The rows of R fall into a few groups, which share some directions, and each row is roughly a mix of its group's hidden directions.
R (128 x 13):
[[ 17 -46  54   7  23 -50 -14  -9 -10 -16 -42  26  -1]
 [  3 -25  36   5  -2 -22 -17 -57 -27  35 -23  37 -38]
 [-26   5  46  40 -16  63  -9 -31  18  13 -29  -4  18]
 [-11  12 -14 -16 -62   0 -48 -48  37   4  21 -10  18]
 [ 31  36  13  -7 -17   9 -56 -38 -12 -29  -5  -6 -54]
 [ 13  31 -21  -7  -1  14 -19  15  23  20  56  36 -61]
 [  0 -48  28  50  -8  61  21   3  10  -2 -38   1  -8]
 [-31  29   1 -63 -11   9 -14  50 -48   9  -6  -4 -15]
 [-56 -25 -31   1 -38  44   8  17  43   3  -5   3  32]
 [ -6  39  19  58   3 -40  -5  19   8  -7  62  -1  15]
 [-38  -7  -2  52  27 -56  24   4  -1 -30  -1   5  42]
 [ 35  42 -24 -17  -2   7 -41 -58  26 -34  -1 -20 -11]
 [-72 -21   5  16 -40  38  -7   7  24  27  -4  32   3]
 [ 35  36  -1   3  11   5  32 -33 -15  42  29 -46  40]
 [ 15 -25  22  -5 -26  -7 -39 -10 -36 -30 -34  12 -65]
 [ 18 -42  46 -20  -6   5   7  40 -55  16 -32   2 -29]
 [ 20   9  45  -1 -28 -24 -72 -19  23 -25   7  15 -20]
 [ 27  61  16 -28   4  29 -47   5 -10 -25   2 -10 -44]
 [-13 -11 -13  -5  -9 -12  25  83  12  -3  38 -13  38]
 [-25 -22  40  17 -24  15  22  24  11  54  16  -5  57]
 [ 11   9 -25  28 -29  -2 -12  14  46  10  75  17 -22]
 [-27  -7  27  15 -32 -31 -14  74  -8 -28  23  -9  23]
 [-23   8  -3 -14 -49 -15  -9  37 -67 -21   1 -38  -8]
 [-37  20  41  68 -10  14 -21  -2  17   8  25  34 -20]
 [ 21  13  40 -17   9  -9  -7  49  30  -4  17 -25  66]
 [ -5 -17   2  10   8  24  47  49  21  54  37   8  29]
 [ 13 -51 -28  22  -4  26  20  30  23   1  11  36 -58]
 [ 12  29  24  32  11 -23   1   3  22  47  70  25   1]
 [  6 -49 -62  21   2   5  27   8  20 -52 -19  -1 -18]
 [-16  20 -20  41  11  21  37  55  23   9  53  -3  15]
 [ -7   1  66  32 -15   8  11  36 -27  51  29   2   7]
 [-22 -42 -11 -30 -51  -1   3  17   6  60  29  25  -6]
 [-24 -15 -49 -50   2 -18 -25  -7   5 -32 -29  34 -40]
 [-21   8 -13 -39  26  28  17  23 -12 -32 -57 -31  40]
 [-13 -35  25  42  15 -26  23  -1  44  29  17  28  48]
 [ -2  17  -1 -68  26   5  -9   5  18 -15 -40 -20  56]
 [ -6 -30  11 -45 -68  -2 -47 -27  -8  11 -19   1 -12]
 [ 36 -32  20 -22  37 -61  -7 -32  15  -8 -29  17  24]
 [ 12   7 -29  27 -35   4  -2   0 -46 -54  -4 -45 -35]
 [-33  11 -19 -12  31  21   2  66   6 -21  -2  40 -42]
 [-34  59   0 -17  19 -51 -32 -37 -16 -18  -3   2  21]
 [ -3   6  31 -15   5 -10 -59  27  43 -25   5  49 -30]
 [-11 -47  14  32   1 -31  28 -30  28  39   6  17  51]
 [ -1  32 -38 -25 -38  60 -15 -35  -5  -7 -10 -39 -11]
 [-50  14  11  48 -27  -9 -44 -36  10 -34  -7  24 -20]
 [ 13  10   2   0   4 -23 -26 -73 -36  -6 -26  12 -49]
 [-19 -24  76  25 -11   9  -4  -2   0  52  -7  27  16]
 [ 38  -7  31  49   5 -13   0 -50  43   9  17  -9  39]
 [ 10 -62   5 -32 -40 -24  14  14 -18  10 -20 -31  44]
 [ -3 -43  17   4   0 -30  18 -30  35  44   2  13  61]
 [-55 -14  25  -9 -49 -14 -47  -9  10 -24 -30   3  32]
 [-17 -41 -19 -40  -4  14   0 -30  47   8 -43   9  45]
 [-70 -13  30 -14 -48   4 -37  -1  -6  19 -19  29   0]
 [-28   5 -30   1  21  43  23 -40  41   4 -31  -8  49]
 [ 16  51  57  30 -23  -9 -34   0 -25  -6  31 -31   5]
 [  5  63 -12  39  17 -10   5 -26 -48 -12  25 -18 -36]
 [ -1   4  17  70  34 -26  20  -6  -9  15  30  38 -35]
 [ -7   9 -13   8 -27  50  19  58  25  -1  31 -36  35]
 [  0  56  -1  45  39  13   8 -51 -11  13  15  12 -33]
 [ -5  56   2  45  15  30  22  20 -47  -7  20 -25 -28]
 [-14   3 -15  10 -14 -31   9   4  -1  57  67  36 -25]
 [-17  -3  12 -58 -46 -23 -17  -5 -50  29 -11 -25  21]
 [-33  -9  11 -43 -21  36 -12  30 -28  37 -16  31 -45]
 [ 41 -31  21 -24 -40  66  -1   2   1  24 -19 -29  -6]
 [  7 -25  47 -16  36 -17   3  37  18 -20 -39  -1  56]
 [ 36  23 -17   9  35 -58  -9  -5 -25 -40  17   7 -43]
 [ 45  26 -60  -1  34  30  34 -29  11  -6  11 -25 -13]
 [ 27 -22  59  25 -10 -47 -24 -25 -39   2  -9  10 -27]
 [-10  11  -1 -31  16  22  12  31 -21 -40 -50 -45  42]
 [-37 -63   7  -6  13  -6  36  15 -20  11 -55  18  20]
 [-57 -19   8  20 -36 -21   7  13  23  26  24   6  60]
 [-20 -21  16 -17  -4 -25  28   3  -1  74  23  13  48]
 [-57   9  31  41  13 -35  -2 -24 -11 -19 -29   3  46]
 [ -8  70  47  17   5  13 -22  27 -34   7  28  -5 -22]
 [-18 -47  21  18 -31  68   5  -8  23  27 -30  15  -7]
 [ 34 -29   8 -42   0  48   9  43  12 -17 -38 -32  21]
 [ 34  31 -15   8  -2  47  -7 -29  10 -46 -21 -55  11]
 [ -7  46  38 -47  12  11 -15 -20 -22  63   3  10   5]
 [  2  17 -11  19  19 -31  -7 -49  11  36  37  49 -40]
 [-11  14 -29 -39  34 -13  -9 -57 -21 -16 -52  13 -20]
 [ 38   5  55   5  29 -58 -28  -9  26   3  18  20  21]
 [ 36  22  -2 -46 -24  23 -45 -42 -12 -19 -25 -27 -26]
 [  1  -8 -48  12  -7  44   5  -4  59  13  31  31 -35]
 [-11  31  33 -13   2  27  19  48 -10  31  14 -34  57]
 [ 19   1   7  -7 -29 -11 -58 -54  -2 -26 -15  12 -52]
 [  8 -47  35  10  -8 -34  25  29 -41  -8 -26 -31  42]
 [-16  27  12  30   1   3 -35 -11 -19 -19   3  37 -77]
 [  1  23  14  13  -8  -8  -9 -52 -71   8 -17  -8 -47]
 [ 17   9   6 -14  -6   2 -60  14  29 -55  -5  24 -50]
 [-30  19 -25 -31 -31  53   0 -45   7  32 -15 -24  29]
 [ 16  30   6  12 -23   4 -50  -6 -19 -51   0  -5 -62]
 [ 24  20  31   7  51  25  24  46 -36  14  -1  12 -42]
 [-54  -8  -8   2  41  -6  46  19  10  35  -6  27  45]
 [-16 -31  18 -25  -3 -55 -15   0 -55 -23 -47   9 -13]
 [-43 -14 -10  10 -26 -22 -18  13  23  27  41  59 -32]
 [ 20 -14  19 -39  -7 -52   4  36 -17  -1   5 -34  58]
 [-15  11  14  -2 -27  37  27   1  -3  61  20 -32  54]
 [ 43  -7 -34 -51  44 -32  -1 -33  -1 -16 -27  12 -21]
 [  5  33 -33 -41  -8  -6 -41 -62   7 -32 -22 -15  -4]
 [ -1 -35  55  38  16 -48  14  27 -25  20   7  31  -4]
 [ -4  -4 -47   9  57  39  44   4  24   2 -12  30 -27]
 [ -3 -20  -2 -26  -6   1  37  14   7  35   0 -33  79]
 [-17  26  38   1 -32   5 -10 -44 -15  41   2 -32  54]
 [ 23  17   1 -11  15  29 -28 -60  12 -40 -55 -17  -5]
 [ -1 -47 -24   3   8   0  10  30  -2  -3  -3  50 -71]
 [  0   1  29 -27 -52  47 -17 -27 -34  32 -25 -32   0]
 [ -3  35 -24 -51 -11  26   3   0 -64   8 -17 -33 -26]
 [-10  22 -26 -19   5 -27 -12 -61 -16  41  17  36 -41]
 [-27  -3 -11  13   9 -61   8  23 -19  23  45  46 -29]
 [ 33  19  19 -30  15 -16 -15 -75 -12  16 -28 -22  26]
 [-37 -12 -22   4 -25  73  33  28  14  34   4  -5  10]
 [-34 -33  71  22 -21  -1 -11  13   5  39  -8  31  19]
 [ 42  25  -4 -52  15  -7  12  29 -56  19  12 -22 -28]
 [-24 -10  11  18  45   3  42  13  31  51  13  36  35]
 [ 23   8 -47  29  25  57  42  16  20   0  21  -4 -31]
 [ 68  -1 -10 -23  31   0  26  24 -33 -27 -14 -43  -8]
 [ -4 -38  10 -11  17 -53 -33 -10  18 -40 -35  44 -16]
 [ 24 -23  43  13  13 -61  -4  51  -4 -30   8  -4  27]
 [ 42 -13 -15  43 -19  -3  -4 -72   1 -26  -7 -28 -13]
 [ 54 -26   8  16   0  28  35  59  -2  17  33 -13 -20]
 [ -8  33  55 -18 -20 -17 -14  -8 -33  51  18 -19  39]
 [ 29  17  -8 -32  -7  21   6 -34   5  -1 -19 -61  59]
 [-13  43   8  41  19  17  28  14   7  50  58  12   4]
 [ 20  31 -41 -16  31  48   0   1  -2 -32 -16   2 -59]
 [-20  13 -50 -19  -3  44 -15 -45  53   6  -4  25 -18]
 [-45  13 -42 -30 -35  24 -34 -38  13 -30 -32  -6   0]
 [ 65   5 -22 -11  45  18  45  28 -11  13  18 -17 -20]
 [-19 -51  26 -47  17 -21   3  10  -4  14 -56  25  28]]

One row of each group comes first, with its name. Which group is each row after those in?
[-11 -45 -36 -36   9  -3 -15  -7  35 -15 -31  51 -36] | H
[-35 -34 -13  28   5 -54  13  36   0   0  26  50 -22] | E
[ 12 -15  50  11  18  -7   9  61  27 -12   1 -12  57] | Y
[  0 -26 -20 -79  -2  14 -20   9  -3 -15 -51  11 -20] | F

[  0 -10  19   3  49   3   0 -30 -11 -39 -76   6   0] | Y
[-16  46 -68 -11  -9 -17  -4 -50  -3 -17  18 -25   7] | F
[ 22  25  -8 -39 -31  10  -3 -29 -55   8 -11 -59   8] | H
[  2   6 -39  20   9  41   6   6  49  12  37  38 -47] | E
[-37  16 -10 -33  50  -5  27  31  -8  46   7  45  -6] | E
[  4  -3 -24 -77   9  22  10  -8 -23  49 -18  13 -24] | F
[ -9  -5 -29 -58 -23  31 -24 -13  20  36   4  35 -43] | E
[  0  25 -22 -31 -29  13  -2 -18 -72  -2 -16 -41 -28] | H
[ 29 -16 -28   8 -31  18 -35 -52  27 -40 -15  -3 -41] | Y
[-23  36  21 -45  37  21  -1  58   9  30   9  27   7] | H
[-22 -27 -26 -39 -19  22  -7 -47 -25   5 -57   9 -30] | Y
[ 30 -22 -57 -74  11  -2  25  15   3  14  -2  -9   2] | E
